Families of rows that turns and mirrors carry onto each other, the same ones carrying the whole set onto itself: the rest of each named row's family, in list order
5 families of 8 rows
J_110: 39,7,-2,-19,25,-23,-11,-19,26,9,22,-2,-30,8,31,-46,-9,6,6,8,-12,-3,13,-33,24,-35,5,-14,-1,-10,-2,-20,-22,-10,-5,23,-41,-5,-5,14,-19
J_680: 24,17,18,7,10,0,-2,-8,22,16,2,-20,-4,-6,33,-39,3,1,25,-25,25,5,42,-9,21,-11,-1,5,-3,-23,19,-1,-42,-5,-7,43,-16,10,12,6,-2
J_675: 31,10,18,-4,19,-20,-9,-12,31,12,22,-8,-17,-15,41,-33,-5,12,16,-5,-12,-3,30,-17,10,-39,8,-13,-7,5,-24,-43,-37,10,-8,33,-41,-6,5,14,-4
J_639: 18,8,-13,-30,13,-18,-1,2,8,6,26,-13,-12,-19,34,-30,0,15,29,-12,-27,-11,4,-22,34,-29,22,10,12,-2,-9,-35,-25,30,28,18,-29,11,14,32,-15
J_876: 22,-14,-24,-22,11,-17,2,-13,9,4,15,-13,-16,-6,22,-46,-8,0,18,7,-22,-9,5,-29,43,-43,11,0,1,-13,-4,-34,-10,9,18,21,-26,12,5,20,-27
J_357: -9,19,-25,6,-2,-21,34,-13,27,19,43,6,18,-7,21,-7,12,-15,18,-11,34,-13,-16,-14,41,-28,-19,9,-20,-25,10,-8,-24,8,-9,23,3,13,3,21,26
J_646: 20,-8,0,-8,8,-15,3,-5,14,7,15,-19,-3,-27,34,-32,-5,6,27,-8,-21,-6,23,-14,24,-41,13,-2,-3,5,-25,-52,-27,28,13,33,-27,10,13,22,-11
J_424: 18,1,-41,-17,8,-48,13,1,15,9,22,-8,4,-4,20,-20,-6,-12,-16,-1,-14,-2,-15,-42,30,-30,8,-11,-9,-8,-7,-8,-18,36,14,41,-10,6,-9,36,9
J_205: -4,32,-31,7,-1,-22,27,-8,35,26,26,7,9,4,20,-19,14,-6,-6,0,31,-3,-2,-22,33,-29,-10,10,-29,-21,4,-12,-9,-5,0,23,9,-6,3,2,31
J_215: 18,23,10,-3,14,-12,-17,-13,27,11,10,-8,-34,-3,28,-35,-7,2,29,-4,-23,-13,15,-11,6,-33,6,-28,20,-14,-11,-32,-36,5,5,22,-36,3,14,24,-16
J_852: 19,39,17,-2,12,-13,11,-20,21,20,16,-1,-1,11,41,-35,-10,7,26,-25,31,3,39,-5,13,-21,-13,-1,-6,-11,4,-3,-27,-26,-4,37,-15,12,2,16,-10
J_497: -3,27,-5,-10,1,8,19,-5,10,20,13,-5,5,-14,25,-35,11,20,39,-22,7,-6,22,-10,45,-26,7,29,-3,-9,10,-32,-22,0,19,16,-8,13,26,13,-8
J_37: 13,25,-14,-16,8,-35,11,-10,42,12,60,13,-7,-3,27,2,20,1,-8,-6,-6,-11,-23,-37,32,-28,6,-2,-11,-5,-3,-20,-33,22,-6,9,-31,-19,5,19,20
J_857: 4,19,-17,-1,6,2,19,-5,17,16,10,-15,-4,-4,20,-45,7,11,29,0,16,-10,16,-5,39,-38,-9,18,-11,-22,7,-26,2,-23,13,13,-1,14,13,2,-11
J_931: 16,33,-31,-5,10,-27,18,9,15,20,13,-5,14,9,28,-20,-1,-16,-10,-12,25,2,12,-27,16,-10,-5,2,-14,-13,4,13,-8,7,20,46,21,8,-2,17,25
J_896: 2,3,1,10,-5,7,13,-14,20,15,3,-20,5,-18,23,-39,11,2,35,-21,20,-1,27,-3,42,-26,-2,19,-10,-28,18,-21,-36,3,0,30,-11,13,22,3,-2
J_650: 13,14,-4,12,-3,-16,34,-13,38,11,39,-14,18,-2,13,6,24,-20,-4,-15,21,-12,-3,-10,33,-17,-20,17,-18,-16,12,-1,-26,5,-6,17,-1,-5,13,9,21
J_170: 30,35,0,-7,22,-7,3,3,16,18,5,-16,-11,13,33,-47,-5,9,17,-4,20,-3,33,-13,15,-18,-7,2,-2,-15,9,3,-7,-29,11,32,-4,11,1,7,-9
J_953: 19,33,-10,-4,16,-32,18,2,16,16,32,-5,14,8,35,-9,-5,-20,7,-22,34,-3,3,-23,15,-5,-15,-6,-7,-15,12,23,-32,6,-2,49,7,18,-8,31,24
J_985: 17,-7,-14,-19,8,-26,3,-15,8,7,17,-20,-11,-14,40,-39,-15,5,39,-15,-12,-6,4,-9,27,-33,9,-8,17,-13,-18,-32,-16,18,26,30,-26,19,11,37,-22
J_124: 30,8,-11,0,19,-40,12,-11,42,11,54,0,-11,-6,42,0,19,-15,-4,10,-5,-15,-12,-17,12,-26,2,-4,-10,-15,-23,-24,-31,28,-5,16,-31,-10,-3,15,28
J_177: 16,13,-27,-7,12,-49,8,-15,40,17,37,9,-10,3,22,-20,2,-3,-22,9,-3,-3,-15,-42,27,-40,1,-17,-20,-11,-7,-15,-25,15,-16,27,-30,-14,-14,20,18
J_341: 13,6,-15,-7,10,-42,11,-26,41,8,60,5,-7,-2,25,-5,-1,-10,5,-2,2,-15,-32,-29,27,-37,-9,-17,-11,-4,-18,-26,-25,12,-14,16,-28,-14,3,26,17
J_420: 24,14,6,-10,16,-30,-6,-31,36,14,33,-2,-29,0,47,-39,-8,17,29,-6,2,-5,6,-12,15,-37,1,-18,5,-16,-19,-30,-26,-8,-5,21,-50,-5,4,21,-11
J_278: -5,15,-5,-3,-7,-4,30,-19,7,18,13,-8,13,-8,26,-33,-4,3,42,-22,21,-5,23,2,40,-35,-11,17,-8,-17,4,-27,-15,-7,15,27,-2,25,16,23,-15
J_433: -9,36,-17,-1,-4,-10,31,-2,30,23,39,4,15,-6,18,-5,27,5,11,-19,24,-6,-11,-22,47,-19,-3,23,-15,-18,20,-9,-30,8,0,17,-2,-1,13,12,27
J_325: 29,20,-2,4,7,-21,25,1,23,5,29,-25,21,4,21,5,13,-26,-10,-24,19,-6,10,-16,19,-2,-17,10,-6,-8,13,21,-27,10,9,35,8,7,8,20,19
J_753: 13,22,-11,-4,9,-31,1,-8,35,7,46,10,-16,4,21,3,5,-26,-4,5,-23,-20,-17,-31,11,-34,2,-33,2,-6,-13,-25,-41,27,-7,24,-25,-5,1,31,13
J_253: 28,28,9,-21,23,-24,-11,-13,33,14,37,5,-30,-7,42,-30,6,25,17,-6,-14,-8,9,-26,20,-30,15,-4,5,-3,-8,-30,-36,5,-4,11,-52,-11,5,18,-7
J_307: 12,13,-19,-9,6,-30,6,0,22,3,39,1,-7,-1,18,4,1,-29,1,2,-31,-19,-20,-30,15,-31,5,-30,8,-4,-12,-24,-34,39,11,27,-13,7,5,36,9
J_41: 5,44,12,11,2,6,12,-11,18,22,-5,-5,-2,11,19,-30,0,-7,26,-23,9,-6,37,0,11,-16,-8,-5,11,-17,12,-6,-33,-13,13,33,0,15,18,18,-8
J_619: -5,42,-13,17,-5,-17,31,-3,34,23,30,7,11,12,14,6,22,-25,0,-6,13,-15,-8,-13,22,-21,-12,-8,-5,-24,14,-1,-38,10,-7,26,4,8,2,21,25
J_592: 18,47,-6,-13,11,-20,16,13,17,19,27,-6,13,7,30,-7,11,-2,0,-30,22,1,10,-29,23,4,3,8,-1,-6,22,21,-35,11,10,42,3,6,4,23,22
J_391: 6,12,-2,-3,5,-8,-9,-11,21,8,8,-9,-25,-12,23,-34,-5,0,35,-4,-31,-17,8,-6,19,-40,7,-20,20,-15,-11,-43,-30,15,15,18,-29,11,20,27,-20
J_8: 27,0,-22,-21,14,-45,5,-5,14,-1,43,-14,4,-2,32,-6,-17,-21,4,-16,-9,-9,-19,-36,16,-18,-2,-20,4,4,-18,-5,-21,30,15,40,-10,8,1,47,8
J_756: -9,38,6,16,-6,10,20,-16,23,22,-2,-3,1,5,12,-28,10,-6,32,-16,8,-9,27,5,24,-28,-9,3,5,-22,12,-23,-29,-13,11,22,-2,13,23,14,-8
J_871: 2,41,-15,11,0,-19,30,6,21,19,22,-1,15,14,16,4,15,-30,0,-12,9,-13,-2,-15,14,-11,-8,-10,3,-21,15,10,-37,19,8,38,11,18,1,28,21
J_600: 25,18,-21,-30,11,-37,7,10,13,4,44,-5,4,-4,30,1,5,-9,-8,-19,-16,-8,-14,-41,25,-10,14,-2,4,2,-4,0,-30,42,23,31,-12,3,3,38,12
J_798: 35,-2,-21,-10,18,-41,12,3,21,6,42,-17,1,-11,42,1,11,-22,2,1,-14,-14,-10,-18,11,-16,11,-2,1,-11,-22,-15,-25,46,20,29,-15,7,-2,28,21
J_404: 21,48,17,-12,19,-1,1,-4,19,24,13,-2,-8,4,39,-36,3,22,24,-26,15,2,39,-18,18,-11,6,10,0,-3,13,-5,-36,-16,4,29,-19,2,11,11,-4

Which other rows belong to the same family as J_253? J_639, J_497, J_37, J_433, J_592, J_600, J_404
Which other rows belong to the same family as J_798? J_680, J_675, J_646, J_896, J_650, J_124, J_325
Which other rows belong to the same family as J_357? J_852, J_953, J_985, J_341, J_420, J_278, J_8

Families of rows that turns and mirrors carry onto each other, the same ones carrying the whole set onto itself: the rest of each named row's family, in list order
3 families of 6 rows
J_113: -11,1,-3,23,40,38,-14,17,-14,25,-10,-73,45,26,-24,30,-5,-8,-24,13,-16,11,21,34,-22,9,-14,-12,14,-13,-16,40,-14,15,-4,-12,-27,26,-2,28,-18,-16,-41,-14,-7,-9,33,-16
J_586: 3,0,-4,26,25,23,16,-5,-2,52,-21,-33,28,-8,-20,28,-17,-10,-32,5,-8,-9,32,51,19,1,4,-45,0,-37,-38,-6,12,-11,12,11,21,-9,2,22,-37,4,-15,-32,-1,-4,39,6
J_101: -29,-19,-15,36,29,34,6,-1,-11,14,-25,-45,64,11,14,-9,1,-18,-13,-1,-27,-5,-2,47,12,4,-29,0,-8,-47,-3,10,-9,8,-14,-3,-20,4,-2,30,-1,-6,-33,-11,-3,6,38,-10
J_186: -24,-16,-8,37,38,21,2,-3,-11,19,-27,-43,48,13,2,-15,-7,-28,-4,1,-32,-7,-8,46,15,6,-31,-6,-6,-33,-6,0,-7,7,-17,-12,-10,7,-8,35,7,-8,-33,-8,6,9,29,-12
J_59: -2,8,-15,49,17,5,-2,-10,-11,22,-25,-49,23,-5,-26,12,-45,-13,-27,-11,16,11,37,17,11,7,15,2,9,-43,-11,18,3,2,2,-28,-3,-14,-26,41,-36,10,-39,-22,-3,-38,36,-4
J_467: -23,1,10,35,7,22,12,13,14,24,-13,-26,24,15,-25,-10,-16,-19,-46,22,9,17,10,10,9,-3,-38,-11,22,-20,16,-3,15,29,-20,-26,4,15,17,12,-38,13,-2,-24,28,-4,33,-20
J_640: -17,4,-10,24,37,55,-4,27,-21,25,-10,-60,38,40,-21,21,-4,-9,-23,8,-23,0,15,30,-18,5,-18,-8,11,-9,-15,42,-9,10,7,-4,-28,25,3,26,-27,-19,-30,-19,1,4,29,-25
J_928: -37,22,-14,34,17,54,6,22,-27,30,-22,-18,23,14,1,-5,-1,-27,-35,-2,-9,24,21,-1,-2,-4,-4,-7,-8,6,-2,-8,13,14,-4,-14,-21,24,-2,33,-17,22,-28,-43,11,-28,58,-11
J_520: -22,2,17,43,7,35,18,10,10,25,-18,-27,17,20,-26,-5,-10,-10,-53,30,5,14,6,3,16,-12,-24,-6,24,-11,14,-4,12,17,-14,-16,3,8,17,9,-33,9,-14,-22,34,-3,24,-18
J_630: -16,-18,-8,32,31,26,9,2,-4,21,-39,-48,61,6,-1,1,-6,-13,0,-10,-25,-2,0,45,21,13,-32,5,-5,-45,-6,10,-7,3,-15,-13,-15,-4,-10,33,-5,1,-34,-10,0,19,30,-25
J_184: -27,5,20,38,7,26,16,11,19,23,-20,-22,19,12,-23,1,-12,-10,-48,34,2,19,4,13,15,-4,-27,-6,19,-10,2,-4,9,15,-23,-18,11,1,10,4,-30,29,-4,-25,27,-13,30,-10
J_214: -27,17,-20,32,20,65,11,29,-22,35,-26,-15,32,8,-3,-12,-6,-22,-25,-10,-9,13,17,-12,2,-5,-7,-15,0,5,-3,-4,21,2,-8,-14,-6,25,0,27,-27,21,-21,-47,12,-24,45,-10
J_824: 2,-5,-18,51,14,13,-8,-6,-18,22,-18,-50,36,-4,-14,18,-31,-17,-25,-12,11,11,30,26,20,8,8,-16,3,-46,0,26,12,-2,6,-33,-7,-27,-23,45,-35,7,-43,-23,-6,-33,32,-1
J_30: 0,-5,-10,33,23,30,12,4,6,60,-18,-32,27,-16,-17,22,-11,-13,-26,-3,-5,-22,30,44,17,-3,6,-46,10,-31,-38,8,5,-8,13,0,14,2,7,30,-38,-1,-4,-35,-8,-17,37,1
J_967: 5,2,-3,35,6,26,12,-6,-5,49,-19,-35,28,-10,-21,26,-14,-1,-39,-2,-9,-10,24,36,8,-8,3,-47,11,-37,-32,2,14,-8,12,5,26,-1,8,17,-43,-6,-20,-39,2,-18,36,5
J_521: -14,0,2,27,39,43,-2,15,-25,32,-19,-67,49,36,-27,33,-9,-4,-31,15,-11,-3,11,42,-16,9,-15,-8,14,-17,-12,41,-11,20,3,-11,-17,34,8,34,-25,-13,-36,-17,-2,-4,29,-13
J_682: -35,22,-15,33,23,62,10,21,-30,34,-29,-22,26,2,2,-12,-10,-14,-36,-5,-4,10,20,3,6,-17,-5,-15,-10,-6,10,-8,14,0,-6,-19,-11,25,-9,32,-21,29,-22,-51,10,-32,36,-12
J_28: -5,4,-6,49,13,11,-6,-10,-5,28,-25,-49,30,-5,-23,17,-45,-10,-20,-14,21,11,30,17,13,8,1,-5,-1,-48,-6,26,10,8,11,-27,-4,-26,-24,39,-40,21,-27,-17,-2,-28,35,-5

Which other rows belong to the same family as J_682? J_186, J_59, J_467, J_30, J_521
Which other rows belong to the same family as J_28? J_113, J_586, J_101, J_520, J_214

Families of rows that turns and mirrors carry onto each other, the same ones carrying the whole set onto itself: the rest of each named row's family, in list order
7 families of 4 rows
J_112: -19,-20,31,5,16,1,1,-14
J_290: 10,-11,31,-15,-9,45,-12,-9
J_788: -7,-39,-1,0,-1,27,19,-13
J_548: -11,-33,-4,3,6,17,21,-10
J_264: -16,-17,40,1,18,4,-2,-17
J_472: -10,-33,-8,3,-4,28,15,-11
J_501: 16,-12,33,-18,-4,39,-10,-18
J_881: 13,-9,33,-21,-6,41,-11,-6
J_747: 19,-11,25,-17,-6,42,-10,-10
J_415: -16,-19,38,4,19,3,1,-13
J_955: -8,-40,-3,-8,1,22,17,-11
J_426: 18,6,3,-5,22,19,5,8
J_167: 18,2,-1,-7,15,29,7,12
J_436: 14,10,8,-3,18,23,4,14
J_135: -18,-16,35,6,14,2,-4,-13
J_550: 11,7,4,-2,16,19,2,17
J_580: -14,-38,-3,-1,3,26,15,-6
J_830: 15,-3,36,-12,-2,37,-16,-9
J_336: -19,-13,34,11,12,7,-2,-16
J_964: 19,-14,30,-14,-4,42,-9,-15
J_899: 17,7,1,1,18,25,3,8
J_395: 8,6,0,0,18,23,3,14
J_755: -21,-24,37,5,7,9,-3,-20
J_668: 13,5,6,-2,22,22,7,13
J_228: 15,-12,29,-16,-11,41,-13,-12
J_434: -13,-38,1,0,-4,25,17,-15
J_428: -15,-16,35,7,10,3,1,-21
J_314: -9,-35,-4,2,-7,24,15,-12

Which other rows belong to the same family as J_899? J_881, J_580, J_428
Which other rows belong to the same family as J_668? J_788, J_135, J_228
Which other rows belong to the same family as J_747? J_112, J_436, J_434
Which other rows belong to the same family as J_167? J_548, J_830, J_755
Which other rows belong to the same family as J_472? J_264, J_501, J_395

